m =
[[0.208, 0.041, 0.029, -0.070, 0.017],
 [-0.082, 0.045, -0.127, 0.016, 0.077]]
Counting starts at 0.
The entry at row 1, column 0 is -0.082
The entry just right of -0.082 -> 0.045
The top-left entry: 0.208
The bottom-right entry?
Answer: 0.077
The entry just right of 0.208: 0.041
The entry directly below -0.070 -> 0.016
The entry just left of 0.017: -0.070
The entry at row 0, column 2?
Answer: 0.029

[[ 2.90 -5.08  0.62 -3.37 -0.73  0.93  1.00  4.17]
 [ 3.62  2.05 -2.73 -2.97  4.22 -1.43  2.19  1.12]
 [ 1.67 -1.61 -4.78 -3.89  1.86 -3.79 -1.67  2.09]
 [ 0.65 -3.19  0.31  0.81 -3.10  0.00  1.69  0.54]
 [ 1.47 -3.72 -1.92 -2.59  2.63 -7.97  2.30 -1.30]
 [ 1.63  0.57 -1.19  0.58 -3.33  5.03 -2.38  3.81]
 [ 0.53 -3.85 -0.21 -0.25  3.52 -6.54  0.50 -1.74]
 [-3.02  1.90  3.45  3.17 -1.05 -1.74 -2.97 -3.82]
 [ 1.65 -4.47 -0.29 -0.16  1.50 -3.94 -3.54 -2.77]
 [ 2.63  2.87  0.12 -0.84 -0.73  4.75  0.18 -0.37]
 [ 0.00  0.60 -2.48  1.72 -2.87  2.04 -1.54 -2.27]]
Rows and columns are numbered from 0.
The entry directly below 1.12 -> 2.09
The entry just right of -1.92 is -2.59
The entry in row 0 and column 1: -5.08
Which number is the entry in row 1 and column 1? 2.05
Which number is the entry in row 0 and column 0? 2.90
The entry in the bottom-right corner: -2.27
The entry in row 2 and column 0: 1.67
The bottom-left entry -> 0.00
Which number is the entry in the top-right corner? 4.17
The entry just right of the smallest entry is 2.30
The entry in row 1 and column 0 -> 3.62
Which number is the entry directly above -3.10? 1.86
Which number is the entry directly below -7.97? 5.03
Which number is the top entry of the column that holds the largest entry? 0.93
The entry in row 1 and column 2 is -2.73
Which number is the entry just right of -3.54? -2.77
Which number is the entry directly above 0.81? -3.89
The entry just left of -0.21 is -3.85
Which number is the entry directly above -3.94? -1.74
Which number is the entry just left of the largest entry? -3.33
The entry at row 0, column 2 -> 0.62
The entry directly below -3.54 is 0.18
The entry directly above the smallest entry -> 0.00
The entry directly above 2.87 is -4.47
The entry directly above 0.31 -> -4.78
Which number is the entry just right of -2.87? 2.04
The entry just right of 0.93 -> 1.00
Which number is the entry at row 2, column 1? -1.61
Which number is the entry just left of the smallest entry? 2.63

Questions about the row below.
1) Report the entry just right of -6.85.
2) Report the entry just left of -7.11.
 3.02  -6.85  -0.97   6.71  -7.11  -1.85  -1.25  -6.35  -2.16   3.42  -2.09   4.70
1) -0.97
2) 6.71

x = [ 0.21  1.46  0.76  0.34  0.24 -1.94  1.21  0.40  0.90  2.09  1.53  0.34]
The entry just right of 1.53 -> 0.34
The entry just left of 1.46 -> 0.21
The entry just left of the smallest entry: 0.24
The entry just right of 2.09: 1.53

[[ 0.23  0.21  5.67 -0.34]
 [ 0.23  2.23 -2.66  7.35]
 [-4.30 -5.06  5.05 -2.87]
 [-4.34 -0.03 -4.12 -0.77]
 [ 3.30  0.22 -1.72  3.79]
 [ 1.84 -2.74  1.89 -0.03]
 [ 0.23  1.27 -1.72 -1.85]
 [ 2.63  0.21 -2.36 -1.23]]
Indices start at 0.
The entry directly above -5.06 is 2.23
Report the entry at row 2, column 2.
A: 5.05
The maximum: 7.35
The bottom-left entry is 2.63
Report the entry in row 0 and column 1.
A: 0.21
The top-left entry: 0.23
The top-right entry: -0.34
The entry just left of -1.23: -2.36
The entry directly above -1.23 is -1.85
The entry just left of 1.89: -2.74
Report the entry in row 2 and column 0.
A: -4.30
Report the bottom entry of the column that holds the largest entry.
A: -1.23
Report the entry directly above 3.79.
A: -0.77
Report the entry directly above -2.66.
A: 5.67
The bottom entry of the column that holds the smallest entry is 0.21
The entry at row 2, column 1 is -5.06
The entry in row 1 and column 0: 0.23
The entry directly above 0.22: -0.03
The entry directly below the largest entry -> -2.87
Report the entry directly below 5.67.
A: -2.66
The entry directly below -0.77: 3.79

[[ 2.74 -1.45 -0.02 -2.27 -3.01 -0.83 -3.94 -0.70  1.19 -2.68  3.10  2.28
  -1.07  2.32 -2.48 -0.60]
 [ 0.99  0.16 -0.96 -0.02 -0.96  1.23  1.15  3.08 -1.97  0.12 -0.94 -2.57
   6.62  1.95  1.27 -0.73]
 [ 6.38  0.21  1.73  1.87 -3.91 -2.11 -0.18  3.22  2.98 -1.76  3.05 -2.04
  -1.63 -0.69 -3.98  0.81]
 [-0.94  1.04  6.86  0.11  3.29 -0.60 -4.50  3.41 -1.56 -2.39  1.58 -3.51
   0.23  1.82 -4.03 -0.92]
 [-0.27 -3.40  1.71  1.62 -3.42  0.63  0.85 -1.45  0.14 -2.99  0.11 -2.24
  -0.90  1.92  1.52  0.15]
 [-0.56  1.60 -0.32 -1.60  2.34 -0.58 -0.38  1.73 -2.51 -1.68  0.28 -0.79
   0.85 -1.91 -1.91  3.66]
 [ 6.37  0.17  4.38 -3.49 -3.33  1.86  1.42 -2.51  5.31  0.33 -0.82  0.04
   5.52  2.17 -1.14  1.15]
 [-0.93 -2.73  2.64 -0.92  3.49 -0.61 -4.40  2.06  3.02 -3.27 -0.51 -2.19
   2.37  0.65  1.27  2.12]
 [ 1.67  2.82 -1.09  1.17  3.34  1.73  0.20 -1.47  4.16 -3.11  3.13  2.78
  -0.88 -2.41 -2.43  4.18]
 [ 0.93 -3.84  2.14  2.46 -4.21 -1.96 -4.53  0.10  1.09 -2.52 -1.20 -3.31
  -1.84 -2.31 -1.49 -1.07]
 [-0.66  1.76 -0.47  0.47  3.83  1.93  0.70 -1.44 -1.55  1.07 -0.84 -1.67
   1.45 -2.36  1.84 -0.51]]
The entry just left of -0.61 is 3.49
The entry just left of -1.97 is 3.08
The entry just right of 0.20: -1.47
Report the maximum.
Answer: 6.86
The entry just right of the largest entry: 0.11
Report the entry just right of -2.48.
Answer: -0.60
The entry just left of 1.86: -3.33
The entry just right of -2.11 -> -0.18
Report the entry just left of the smallest entry.
Answer: -1.96
The entry just left of -4.21: 2.46
The entry just right of -2.27: -3.01
Report the entry just right of the smallest entry.
Answer: 0.10
Report the smallest entry.
Answer: -4.53
The entry just right of 0.12 is -0.94
Report the entry just right of 3.29.
Answer: -0.60

arr =
[ 2.68 -1.96 -6.26 -4.35 -5.36 -5.73  4.51  0.49 -3.44 -4.52  1.86 -2.90
  1.45]
What is the centre entry? 4.51
The entry just right of the smallest entry -> -4.35
What is the entry just left of -1.96? 2.68
What is the entry just right of -3.44? -4.52
The minimum -> -6.26
What is the median entry? -2.90
What is the entry just right of -2.90? 1.45
